Q:
[[ 40   8  29 -53  40  14  26]
 [ 30  19   3 -81  45  11  26]
 [ 44   8   3 -53  40  21  39]]
A: 21

Q: [-93 -65  -6  35  29  -1 -26]
A: -6

Q: [ 98 -14 -32  13   8  52  35]
A: 13

Q: [ 16  29  12 103  -2]
A: 16

Q: [-18  10 -44 -95 -67  22  -9]
A: -18

Q:
[[-58  -8  63  17  -3  52  37]
 [-25  88  22  30  29   6 -22]
 [ 53 -42  50  21   2 -52  29]]
A: 21

Q:
[[ -4  -3 -47 -21   3  40  23]
 [ 46  36 -39  56 -31 -40 -80]
 [-27  45  60 -23  26 -28  45]]
A: -3
---
[[ 90 -72  68 -70  89 -71 -69  92 -71 -72  85 -70 -70 -69]
 [-56  90 -39  88 -55  90  88 -58  90  90 -52  88  88  90]
 [ 27 -19  32 -20  27 -20 -20  26 -20 -20  28 -20 -20 -20]
 [ 32 -16  33 -15  32 -16 -15  32 -16 -16  32 -15 -15 -14]
 [-56  81 -38  80 -55  81  79 -58  81  81 -52  80  80  81]
 [ 21 -45   3 -45  20 -44 -44  24 -44 -45  17 -45 -44 -44]
 [ -7  -5  -5  -5  -7  -5  -5  -7  -6  -5  -7  -5  -5  -6]
 [ 23 -42   3 -41  22 -41 -41  26 -40 -42  19 -41 -41 -40]
 [ 94 -49  86 -46  93 -48 -45  94 -49 -49  92 -46 -46 -49]] | 90

[[ 73   6  -3  17  -8 -38 -20 -19  41   0   9  15  -9   0]
 [-12  27 -42 -49 -10  32 -39  25 -21 -24 -10   5  24   1]
 [-39 -41   8  26 -12  18  45   6 -25   0 -23  -1   2 -49]
 [ 27  -6   8 -20  29 -17  14 -21  33  17 -40  30 -17 -53]
 [  3   3  10  22   1 -20  59  -6  -8  -7 -43 -49 -26 -22]
 [-19  25 -42 -42  -4  20 -58   7  -2  11 -20   6  13  30]
 [ 40  -9  -7  25  -6 -37 -22 -33  45  37 -27  14 -19   6]
 [ 59  28  31  -8  24 -27  19   0  17 -30  42  -5 -10   2]
 [-70 -10  16 -28  25  39  19  16 -31   5   4   5  10  -9]
 [ 15   2  -4  45 -27 -25  40  -3 -10 -14 -28 -57 -19   1]] | 1

[[  8   5   4  -2  -1  10   0  -3  -2   1   1   3   2  -2  -1]
 [-15 -10  -7   3   2 -19   0   5   3  -1  -3  -6  -5   4   2]
 [  8   5   4  -1  -1  10   0  -3  -1   0   1   3   3  -2  -1]
 [ 16  11   7  -3  -2  21   0  -5  -3   1  10   7   5  -5  -2]
 [  7   5   3  -1  -1  10   0  -2  -2   1   2   3   2  -2  -1]
 [ -3  -2  -1   0   1  -3   0   1   1   0   0  -1  -1   1   0]
 [ 29   6   4  10  -1  13   0  -3  -2   1   2   4   3  -3  -2]
 [  4   3   2  -1   0   6   0  -1   0   1   1   2   1  -1  -1]
 [  6   4   3  -1  -1   8   0  -2  -1   0   1   2   2  -2  -1]
 [-17 -11  -8   3   2 -21   0  75   3  -1  -3  -7  -6   5   2]
 [-40 -26 -19   8   6 -52   0  13   7  -3  -8 -17 -14  13   5]] | 2

[[ 44  63 -56  75  75  75 -15  73  67 -50  72 -57  33 -51 -45  69]
 [ 52  69 -78  73  74  70 -45  74  71 -75  73 -78  10 -76 -72  73]
 [ 24  39 -35  51  51  52  -2  49  43 -29  47 -36  30 -31 -25  45]
 [-10  -1  11  15  13  19  34   9   2  18   8   9  37  17  22   5]
 [  1  12 -25  23  22  25  -1  20  15 -20  19 -26  18 -21 -16  17]
 [ 77  75 -47  53  57  45 -58  63  72 -56  65 -45 -25 -55 -59  69]
 [ -5  -6  -7  -8  -8  -8  -9  -7  -6  -8  -7  -7 -10  -8  -8  -7]] | 73

[[ 40  23  59  -6  29   4 -27  15   1  12]
 [-36  56 -16  18 -34 -85   8  24  19 -59]
 [-32   9  49  53  34 -33  18   9   5  27]
 [-12  20 -23  68  31 -32  51  27 -23  38]
 [ 49 -37  24 -38  65 -77 -49  -2  19   3]
 [ 19   3   4  36  22 -32 -12   5 -21  30]] | -59

[[-50  52  65 -52  41 -57  43  77  15 -19 -36 -76  -7 -47]
 [-54 -27 -24   3  73 -68 -35  -6 -10  84  11 -29  32  33]
 [-46  -9  -3  -5  57 -62 -13   4  -3  57  -1 -37  18  12]
 [-39 -40 -46  11  62 -36 -54 -15 -18  80  23  -2  39  47]
 [-25  21  41  12  13 -79  51 -31  23  32 -26 -58 -26 -29]
 [ -8  50  65 -21 -13 -34  66  26  24 -39 -35 -51 -33 -56]
 [-14  47  68 -15  -7 -52  71  12  27 -24 -38 -59 -36 -55]
 [-69 -42 -52 -17 102 -47 -79  29 -28  91  27 -13  63  57]
 [-54 -37 -55 -26  85 -11 -85  49 -33  61  30   8  65  59]
 [-16 -23 -20  19  23 -31 -15 -32  -4  50   8  -5  10  22]
 [-30  -7 -22 -42  49  19 -52  76 -23   0  16   6  44  24]] | 33
---
 -35    90    35  -101 value -35

 -8   20  -92   51   57  -36 value 20

 65  -73   61  -47   44
-20    8  -11  -18  -83
value 44

-54   25   -9   78   26 value 25

 67  -21   74   42   75 value 67

 9  53  18  89  83 value 53
---
[95, 670, 108, 738, 986] result: 738
[[971, 440, 204, 194, 192, 196], [202, 580, 942, 359, 192, 177], [299, 886, 664, 215, 185, 185]] result: 185
[15, 74, 30, 55, 56, 21, 86] result: 21
[9591, 3121, 1138, 3032, 9324] result: 3032
[96, 734, 293, -537, 193] result: -537
[[40, 17, 61, 84, 16, 24, 91], [50, 31, 52, 73, 34, 24, 44]] result: 24
[[1, 6, 4, 3, 0, 8], [6, 4, 4, 5, 5, 6]] result: 5
[[6319, 5362, 6722, 5239, 7890, 3946, 6207], [6233, 5376, 5308, 5652, 5872, 2903, 5468]] result: 2903
[290, 577, 320, 281, 82, 814] result: 82
---
Q:
array([[ 52, 201,  30,  15, 167, 145, 190],
       [ 88, 148,  85,  86, 143, 135, 118],
       [119, 119, 119, 110, 109, 102, 155]])
A: 109

Q:
array([[3, 7, 6, 3],
       [7, 2, 1, 6],
       [1, 8, 8, 0]])
A: 8

Q:
array([[33, 70, 69, 24, 70, 30],
       [69, 32, 23, 64, 44, 74],
       [20, 60, 75, 28, 61, 24]])
A: 28

Q:
array([[ 20,  32,  24,   1, -21, -30],
       [ 39, -28,  18,  -3, -19, -32],
       [ 23,  10,  21,  -3, -31,  35]])
A: -3

Q:
array([[2874, 8022, 8683, 9644, 5670, 7895, 7015],
       [5055, 9500, 3166, 5857, 8475, 7620, 6205],
       [3653, 5517, 7368, 6915, 3518, 8393, 8003]])
A: 3518

Q:
array([[54, 49, 90, 41, 48, 34],
       [29, 41, 37, 23, 38, 29],
       [53, 49, 73, 52, 46, 36]])
A: 52

Q:
array([[368, 684, 309, 372, 222, 623, 741],
       [435, 482, 474, 445, 527, 439, 493],
       [371, 747, 312, 502, 239, 724, 792]])
A: 239
---
array([2480, 4919, 5980, 2787, 6193, 3489, 7786]) >> 3489
array([8, 5, 6, 7, 5, 1]) >> 5
array([201,  82, 144,  37, 163]) >> 37
array([ 23, 199,  47, 102,  65,  50]) >> 65
array([841, 224,  89, 393]) >> 89
array([995, 340,  97,  51]) >> 97
array([ 675,  -63, -846,  -75, -311,  -89,  142]) >> -89
array([-43,  34, -26, -14, -47]) >> -14
---
39	-39	-9	0	-30
55	-27	8	21	45
95	-40	13	3	73
==> -9

-2	1	-7	3	-1	6	13
12	-4	30	90	-3	17	1
-20	0	20	18	5	-2	-27
==> -7

-78	-12	34	-32	84	-43
15	57	-46	-3	8	-88
17	8	-51	18	17	94
==> 34

12	-36	-20	5
-84	29	-87	95
-79	55	-64	65
==> -20

-48	13	27	-8	-87	-33	-12
-55	-18	8	18	-70	32	32
-58	-43	5	27	-53	6	32
==> 27

-53	5	-24	52	52
-34	35	50	83	10
-41	-31	-18	27	-52
==> -24

-4	-17	4	63	9	27	31
-2	-8	1	81	-9	-55	15
-1	-18	-6	-49	-5	2	28
==> 4
---
-83  -27   13  -18   18   41   53
 45  -39   54  -68    1   -1   46
-47  -46   77  -15   43   25    8
-> -83, 8

 30  -45   52   79   13 -> 30, 13

-48   49   -2   81   26  -49   72
-12   21   -4   29   21  -12   25
-21  -32   21  -12  -65   -2  -11
-> -48, -11

-82    2  -24  -36   45 -> -82, 45

-27    3  -24   30  -39  -30   85 -> -27, 85

  25    21   -27    29     3     1    14
 -46  -104    24   -45    11   -43    -1
-> 25, -1

-31    3  -32  -94 -> -31, -94

-19    9  -42   98 -> -19, 98
